The rows of M fall into a few groups, and each row is roughly a mix of its group's hidden directions.
M, 126 rows:
[[  7  19  -3  -9 -20   4  23 -35  11   9 -41  21  21]
 [ 16  -2   9 -17  29 -14  -4 -46  16 -17 -18   9 -27]
 [  7  23  -3  12  -9  23   0  30 -39  -3 -11 -14  38]
 [-19  -1 -23  -1 -45 -29  -9 -27   5   3   6  28 -12]
 [-18 -35  37  10  28 -12   6 -17  26   2  17   1 -18]
 [ 32  16 -19 -23   1   5 -26  21 -22 -11 -15 -13  34]
 [-14   6 -11  18   4 -29 -26 -14  12 -24  15   5 -46]
 [ -9 -20 -18   7 -42   7  30   2 -10   6  12   8  39]
 [  0 -15  13  16 -24  -9  -4 -24  29  11  26  42 -15]
 [  2  29  -9  -6 -17 -16 -45 -14  18 -10  13 -23 -25]
 [ 29   9  -5  20 -22  25 -10  20   3 -21  31  19 -27]
 [-21  -6  15  12   0  24  11  52  -8  11  31  -7   5]
 [ 29  33 -27  -7 -26   8  -3  10 -18  15 -24  -9  27]
 [ 19  25   6  -2 -10  -7 -43 -18  33  -3  19 -13 -24]
 [-19 -26  19  26   1 -12  12 -11  30   6  32  14 -29]
 [ 16  13   5   2 -26  -3  -6 -21  36  17 -23  14  40]
 [  0   4   3  16  16 -36 -28 -22  21 -21   0   9 -38]
 [-30 -44  19  16   3   7  17  12   7  -3  37  10   0]
 [ -7   1  19   1  39  19  27  31 -25 -18  -6 -23   6]
 [  4  32 -30   1 -28  11   1  22 -35   4 -14  -9  27]
 [ -6  -9 -17  -7 -37 -19 -26 -29  22  30  -2  20  -3]
 [ -2  31 -41  -3 -34   2   1  18 -29  10  -9  -7  17]
 [ 26  17  -9  19 -32  30   3  16  -2 -19  25  23 -21]
 [ 23  47 -21 -13  -7  -6 -22  -4 -11   2 -33 -18   3]
 [-46  -4  -9  -2  14  -7   6   4  -1   4  22 -26 -43]
 [ 13   3  38 -13  50   4  -4 -15  20  -6 -15 -10 -15]
 [-11  36 -41  -7 -26   3  -6  20 -26   7  -8 -20   3]
 [-26 -33  34   4  34   3   7  -2  15  -8  25   6 -20]
 [ 10  15  19  -5  40  26  -3  25  -8  -8 -10 -40   6]
 [ -6 -18 -11  11 -29  -7  28 -15  -5   7   1  54   8]
 [ 30   9 -15  17  12  -3  29   0 -28 -43 -10  16   6]
 [  2   9 -18   1 -45 -13 -12 -30  18   4  12  37  -3]
 [ -6  10  17  -4  33  17  29  30 -26 -24  -3 -26   5]
 [ 34  19 -11   2 -13  -1 -47 -13  30  16   3  -9 -12]
 [ 15   2  -7  27 -27  13  -2  15  10 -10  39  22 -32]
 [ 29 -16  -9   4  -9 -12 -29  38   0  -8  39  -3  16]
 [ 37  -2  18  13  41  29  17  22  -6  -5  -8  -7  11]
 [ -7 -20 -15  16 -30 -17  24 -15  -6   6   1  50  -2]
 [  1  12 -19  -2 -45 -17 -20 -29  21   4  14  26  -8]
 [ 43  -9  15  17  27  27 -21   3  23  24  -5   2   7]
 [-45   0  -1 -11 -19 -20  36   2 -22 -22  13   8  -7]
 [ 21  24   0  -2  -5  -4 -48  -9  28   5  11 -24 -22]
 [  1 -39  24   2  34 -20 -15  -3  28  -5  25  -2 -13]
 [ -9 -27  16   2  24 -15   4 -31  17 -22  16  20 -34]
 [ 28  -3   4 -19  26 -11  -6 -49   7 -14 -20  11 -19]
 [ 23   6 -24 -16 -25  -9  13 -34  12   3 -21  37  -7]
 [-20 -29  31   2  25  -8  13 -25  32  -1  13   4 -24]
 [-26 -48  18  12   8  10  17   7   6  -1  36  14  -6]
 [ -6 -27  27  -1  35  -3   9 -18  15 -22  22  13 -32]
 [ 12  33 -25   0 -35  14  13  -1 -26   6 -27  12  22]
 [ -7  37 -42  -6 -27   6  -7  23 -26   4  -5 -15  -6]
 [ -2   2  -6  11  13 -33 -25 -27  15 -22   4  13 -43]
 [-13 -15   0  31 -22  -5  16  -3  24   7  37  23 -29]
 [-13  11  12 -21  23  19 -28  17   7  14  -5 -49   8]
 [-23 -20  21  17 -14   5  16 -13  15   5  25  48  -3]
 [  0  12   1 -19  28   4 -17  17 -10  -4 -16 -56   2]
 [ -3 -37  13  -9   5  31  42  -4  -3  10  21  18  17]
 [  0   6   5  -3 -11  32  17  45 -18  21   6 -13  31]
 [-21 -23  -5   0   3   4  46  10 -30  -2 -15  23  25]
 [-12 -14  13  10  -8  26  19  49  -8  19  23  -1  21]
 [ -5  -3 -19   2 -45 -15 -10 -26  16  17   9  37  -3]
 [-34 -16  18  19   3 -25  20 -10   8  32 -12  -5  32]
 [ 22  23 -39   6 -41  -4  -8   8 -18   9 -15   0  21]
 [-30 -31  -2 -38  33 -14  17  -2  -4 -11  10 -15 -13]
 [  4 -39  23   1  33 -18 -17   0  27  -6  28  -4 -11]
 [ -6  33 -41  -4 -31   3   0  16 -31  10 -11 -10  10]
 [-19 -13 -11   5 -31 -17  35 -13 -12  -3   3  44   1]
 [  0   6  12   2  32 -23 -18 -21  19 -16   2  13 -47]
 [ 36  15  -9  -1  -4   3 -48  -8  28  20  -2 -17  -7]
 [ 35   7  12 -23  24   1   9 -40  12  -8 -32  -1   2]
 [ 19  -7  26  41 -20  -1  -3  -9  34  11  14  23  16]
 [  3 -33  46   6  31   2   6 -17  26 -10   9   9  -4]
 [ 24 -35  12   8  -8 -16 -14  22  17  -1  36  13  27]
 [-20  -9 -13   3 -35 -13  33 -15 -11   1   1  45   5]
 [-32  -7  23  -5  25   8  36  24 -24 -20   6 -15   3]
 [ -4   8  -5   1 -18  26   9  53 -20  22  10  -8  19]
 [ 10  -6 -15   6  -2 -34 -12 -45  14 -19  -6  23 -25]
 [ 31   9 -14  25  14  -2  22   6 -26 -45  -3  15  -1]
 [-11 -36  34 -11  33  25  22 -10  10   9  14   7   5]
 [  4  24   5  -7  16   3 -42  10  11  -3   3 -48 -17]
 [ 11  32 -31  -7 -32  -1 -11   5 -13  18 -31 -12  24]
 [  8  18 -35  -3 -16   3 -22  41 -22  -5  20 -20  11]
 [ -4 -21   7 -41  42   5   7   1 -10 -30   5 -11 -18]
 [-12  12 -27 -21 -40 -21 -33 -24  14  11   0  -4  -2]
 [  4 -32  46   7  29   4   9 -24  24  -8   3  14  -2]
 [-32   4  -8  34 -11   0 -22  32  -2  -5  34 -20  -5]
 [ 17  29 -26   3 -27  14  -1  22 -33   1 -12  -1  32]
 [-30 -14  -8 -20  13 -13  11 -24  20  -1  13  -3 -48]
 [ -6   2  -5   4  11 -32 -17 -39  17 -26   0   9 -37]
 [-21 -33  12  15 -14  13  22  36  -6   5  32   8  18]
 [-12 -37  31  12  23 -11   3  -7  29  -2  31   3 -18]
 [ 46   9   2  -2  15  18 -35  -7  27  18 -10 -15   9]
 [-13 -49  12   4  -1  14  32  -1   1   1  30  24   5]
 [-25  -8  11 -22 -15   1 -30  -8  29  45   2 -13  -1]
 [-25 -23  31  17  15  -1  35 -30  15   5   3  15 -16]
 [  6  27 -37  -4 -31  -2  -7  23 -31   9 -10  -7  25]
 [  1  33 -23  -4 -28   7  -9  18 -17  19 -21 -21  32]
 [ -6  12  -5   4   5   0  42  17 -34 -44   7   7   4]
 [-10 -20  37 -11  46   3   7 -19  17 -11   8   4 -23]
 [  6  -5 -22  17 -38 -23 -20 -23  15   8  11  32 -18]
 [ 20  25 -19  -9 -31   2   8   2 -10  11 -31 -12  41]
 [ 15 -26   6   6   4 -14 -33  34  13  -5  43  -8   4]
 [ 41 -10  15  21  36  25 -23   8  19   9  -1  -7   5]
 [-13 -19   6   6  27  -1 -13  30 -23 -11  33 -22 -30]
 [-10 -41  13   3  -6  16  39  13  -3  -2  33  21  10]
 [-12  15 -38  23 -45 -22 -11  16  -8  -6  13   6  -5]
 [ 20  22  -8  11 -16  18  -2  28 -33  -2 -10  -3  43]
 [-24 -27  22  17   5  17  19  35   4   7  37  10   1]
 [ 22  24 -27 -15 -21 -15 -12 -25  -8   6 -41  -4  15]
 [-29 -32   2   8  -3  21  20   5  -7 -20  46  -7 -11]
 [-15 -28  28   8   7  23  21  39  -1  14  25   2  18]
 [ 23  15  25 -27  41  11   0 -17  11   9 -32  -7  -3]
 [-23 -48  18  10   9   6  21  -3   8  -6  35  18  -8]
 [  4  14   3  -3 -18  24  17  47 -20  15   0 -15  33]
 [ 35  13   9  -2  28  28 -27  13  15  15 -11 -29  10]
 [ -8 -39  34   7  30 -16  -2  -7  27  -3  25  -2 -13]
 [ 26 -35  14   5   2 -14 -14  27  11  -8  38   5  26]
 [ 11  -2   2  32 -30   9   4   9  22  -5  38  25 -25]
 [  7  25   4  -9  22   7 -29  19   2 -11   1 -53  -9]
 [-25  18 -42 -24  -8 -10  -5  16 -30   8  -7 -24 -11]
 [ 18  16   6  12  34  22  21  25 -24 -36  -2 -11   9]
 [ -3   3 -16   5   7   1 -20  44 -22 -12  34 -25 -19]
 [ 45  -1  12   6 -13  10 -11  -8   8  -3 -17  26  42]
 [-33 -12 -12   0  18  -2  10   9 -22  -7  29 -16 -44]
 [ 32  24 -18 -18 -18  13   7  -1 -20  15 -28  -6  35]
 [ 44  15 -16 -14 -12  28  -6  12  -6 -34   9  19 -13]]
One row of each group comes first, with its name. Which group is each row after those in?
[ -8 -25  15   1  27 -18  -2 -33  20 -19  10  19 -35]	B
[ -2  36 -11  -5 -26 -11 -39 -24  17 -18  14  -2 -18]	W
[ 17  -8 -20 -14 -16 -15   7 -38  28   2  -6  37 -20]	T

[ 35  17   7  -5  20  21 -37   6  20  14  -8 -32   2]	W
[-13 -17   0  15 -27  16  21  44 -11  13  24   2  25]	B
[ 40   4  -9 -25  -8  14  13  -7 -19  17 -30  10  32]	B
[-12   8  16 -17  35  18   4  26 -15  -8 -10 -45  10]	W
[-14  -4  32  13  -7  11   5 -12  28  -3  40  35 -12]	W
[ 50 -26   9   4   1 -16 -27  -1  15  -5   7  29  11]	T
[-10  22 -51 -21 -14  -7 -11  15 -28   4  -2 -17 -11]	T
[ 13  34 -32  -3 -35   9   3   2 -24   7 -28  10  15]	T
[ 14  11 -16  -9   2 -28 -17 -49   9 -18 -25   4 -19]	B
